Which row each row swaps with, under one turn or mirror:
K417: [ 12 -31 -16 -11   0 -18  -3   5 -21 -19   0 -15  17 -12  33   0 -17  -8
   4  -8  17   1   9]
K870: [ 11 -17   4 -25  -4 -16  -1   3 -11 -27   4  -9   3  -1  11 -19 -30 -11
  12   6   1  -6  10]
K767: [ 20  -4 -13 -14  -8  -7 -18  19  -8 -25  -4  -1   2   9  12 -12 -13  -9
  -5 -11   0  -6  14]
K724: [ 16   5 -20  -4  -6   7 -13   1   1 -11  -4 -11  14   5  25   2  -9  -3
  -6  -4  30   3  -7]
K448: [ 23 -23 -16  -9  -2  -8  -8  -2   4   3  -1 -17  13  -8  16   5  -8  -6
   0   4  36   6  -3]
K512: [ 19 -10 -27 -11   0  -8 -14   4  -3 -13 -13 -11 -16  -6  20  -7 -13  -7
 -12  -4   6  15   8]
K331: [  8 -14 -10 -18  -2   4   3   3  -8 -25  18  -9  25  -4   4   1  -3  -8
  10   5   2 -14 -15]
K404: [ 18 -13 -12 -16  -2  -6  -2   1  12 -28  10  -4   8 -14 -16   5 -12 -14
   0  -8  24   6  -8]
K250: [  6 -14 -19 -26  -4 -13 -10  -3 -15 -29  -4 -12 -12  11  20   4 -19  -8
  -6  -9  23  19  -2]
K765: [  3 -35 -11 -20  -2 -25  -5  -5  -7 -31   3  -1   4 -10  12  12   2   4
   5   7  15   9   7]
K423: [ -1 -14 -19 -10  -1 -15  -4  17   6  -6  -1 -33  -5  10  16   8 -15  -5
  -4 -10  16   1  -1]
K958: [ 20 -35 -16 -11   3  -8  -2  -4  -8 -24  -3  -8  20  -3  18   5  -9  -2
  -9   3 -13   9   4]
K243: [ -6  -8 -15 -12  -2  -8  -4  16  -7 -44   6 -29   4  -5   5   2 -12  -4
   2   1  15  -2  -7]
K799: [ 11 -14 -12   2   2  11  -6 -15  -5 -28  -1 -10  11  -5  11  -8 -17 -11
  14  11  21  14 -19]
K961: [ -6 -11  -9 -12   1   1   0 -25  -5  -2   4  -5   7 -16  28  -8 -12   0
  -1   7   1  -1   3]
K296: [ 18 -16 -12  -8   1 -11  -2 -25   4 -23   1  -5  18  -9 -10  -3 -15  -4
   6  -3  -8   4  -5]
K359: [-12  -9 -13 -14  -2 -13  -4   8  -7 -17   4 -23   9 -19 -11   7 -19 -13
   0   7   1   3  -4]
K386: [ -5 -23 -14  -7   0 -18  -1 -31   4  -2  -3 -12   3   3  14   0  -7 -15
   3  -6  11   7  -8]
K517: [ 23 -31 -13 -15   1  -4  -7  -5   9   0   4 -14   4   3  23   1 -10  -6
   4  23   8   1  -1]
K297: [  2 -13 -10  -8   1 -21  -5 -16  21  -3   4  -1  -5  -2   1  10  -5 -10
   7   7  20   4   0]
K154: [  6   2 -11  -1  -1 -11  -4   1  -3 -20 -17   1  13   4  17 -12 -28 -10
 -15   0  16   8  13]
K857: [ 13 -21 -14 -13   0 -17  -7  -1  -3  -5  -5  -8   3  -2  46   1 -11 -10
   1  -8  -2   3   1]
K697: [ 33 -29 -10 -13   0  -9   3   2   5 -22  -1 -20  17  14  -3   3  -8  -8
   5   3  10   1  -2]
K661: [ 11   4  -3  -9 -10  -2 -17   6 -10 -36   2  -3  13   3   5  -3 -18  -8
  18   8   6  -9  -6]
K84: [  8  -3  -3 -21   0   4   1  -9  -4 -28   3 -16   8  11  26 -11 -28 -22
   5   6  21  -4  -6]
K66: [ -1  -7 -14 -10  -9  -3 -17  10  13 -12   6 -11  -6   8  22  -6 -31   0
  -6  -6  24  -6   0]
K804: [ -1 -37 -13  -8  -1 -19  -9  16   2 -25  -4   5  -9  -2  14   1  -9   3
  -4   3  15   3  10]
K64: [ 14 -15 -12 -11   7  -4  18  -3  -7 -33   2  -1   0   6  -5  -8 -16  -7
 -10 -20   8   4  -5]
K440: [ -8 -18   1 -17  -6 -24   2 -22   5 -15   2  -4   0  -5  11  10 -25  -3
  11  -5  24  -1   3]
K589: [  7 -29 -12 -10  -2  17  -9   6 -12 -15   2   1  -4   2  29 -10  -8  -5
  -3  10   9   4   7]
K931: [  5 -16  -7 -19   6 -18   3  14   0 -21   1  -3 -10 -15  11 -14  -2 -20
  -3  -6  -2   4  14]
K676: [  4  -9 -12 -17   1 -10  -4   1 -10 -14   2  14   3 -10  26   6  -2  -1
   0  -7 -14   1  10]
K483: [  1 -18 -20  -9   4  -6   1 -19   9  -6  10 -15   4  -4   8  20 -25  -3
 -11  12  10  12   2]
K121: [ 16 -18  -2 -22  -2  -6  -2  -1 -10 -14   9  -5  10   2  25  -5  -3   2
   3  11  -2 -20  14]
K771: [ 26 -22 -11 -14  -2  -5  -4 -17   9 -23  -2   0  -6  -8  11   9 -20  -1
   9 -14  30   0   0]
K575: [  5 -11 -17 -16   7  -1  -2   3  -8  -9   3 -28 -19  -5  15 -11 -12 -12
  11 -13  -1  -2  -1]
K965: [ -1  -9 -15  -6   0  -1  -5 -12   0   4   7  -2  15   6 -11   0  -9  -2
  -1  11   1   4   3]
K603: [-10  -4   3 -17  11   3   9  -6  -2 -14  10 -14   3  -3  25 -15 -17  -8
   6  -2  17  -8   6]
K82: [ -3   9 -11  -8  -2 -12  -9   3  -5 -17  -5  -9  -9  11  23   6 -17 -20
   1   8  21   3  12]
K507: [  4 -14  -4 -14   3 -19  -1   9   6 -30  -6   9  10   3  12  17  -6  -4
  -3  -5  18  12  16]
K432: [ 23 -20 -10 -13   0 -20  -3  13  -6 -29  -6   1  20 -15  33  -7  -9  -7
   3   6   9  -1  -1]
K235: [ -4 -28 -11 -14  -3  -6  -4 -11  -4 -12   0  24  18 -11   9   2  -8  -3
  -2   2   6  -2  -1]
K419: [ 16   6 -22  -1  -8  -1  -8   1  -1 -27  -3  -9  17 -16   2  13 -17  -7
  -2  -7   9  -3 -18]
K13: [  3 -14  -6  -2   4  -1  -1   2   0 -24  16 -16  16  -1   9   6  -9   4
  27  -1  17 -15  -3]
K570: [  0   0 -22   2   4  -2  -8  22  -1 -21 -10  -9  17  -2  12 -10 -14 -11
  -2  -4   8   2 -17]
K528: [ 10  -3 -12 -11  -2 -16 -12   0   1 -12  -2  26   3  -2   4  -3  -2   1
  10  -7   9   6   0]
K190: [ 21 -16 -14  -5  -5 -19  -8  10  -5 -11  -2   4 -14 -12  -7 -13 -11   0
   7   4   7  -1  -1]
K240: [  5  -1 -11 -14  -1   8  -2 -28   5 -25   6  -1  -9  -1  -6   3 -13  -5
   5  -4  10   0  -3]
K941: [  3  -9 -24  -2  -1  -1   5   2  -3 -19  -7 -11  10 -15  -1  -6 -20 -10
 -20 -15  -4  -4  -8]
K820: [ -2 -19 -11  -5  -2  -5  -2 -14  13 -23   0 -20 -19  -5   3   8 -11   6
   7  14   5  -5  -3]
K654: [ -7  -4 -17 -18   1 -10  -1   7   2 -16   4 -17  -6   0  17  -4 -29 -20
 -20 -12  17   3   5]
K584: [-13 -17 -15  -8   2 -11   1  -3  -9 -34   3 -17   4  -1 -10  -1 -16 -13
   7  -4  18   7 -19]
K571: [ 29  -3 -14 -12   2 -12  -3  -8  -6 -27   2 -24  29  -2  15  -4 -20  -5
   5   4  16   1 -14]
K481: [  7  -2  -9  -9 -10   5  -8 -11   7 -18  12 -13  12  -1  13  11 -25  -7
  13  -6  15 -16 -18]

K857 swaps with K481
K512 swaps with K240
K432 swaps with K331
K589 swaps with K799
K13 swaps with K417
K820 swaps with K250
K235 swaps with K570
K603 swaps with K448
K84 swaps with K517

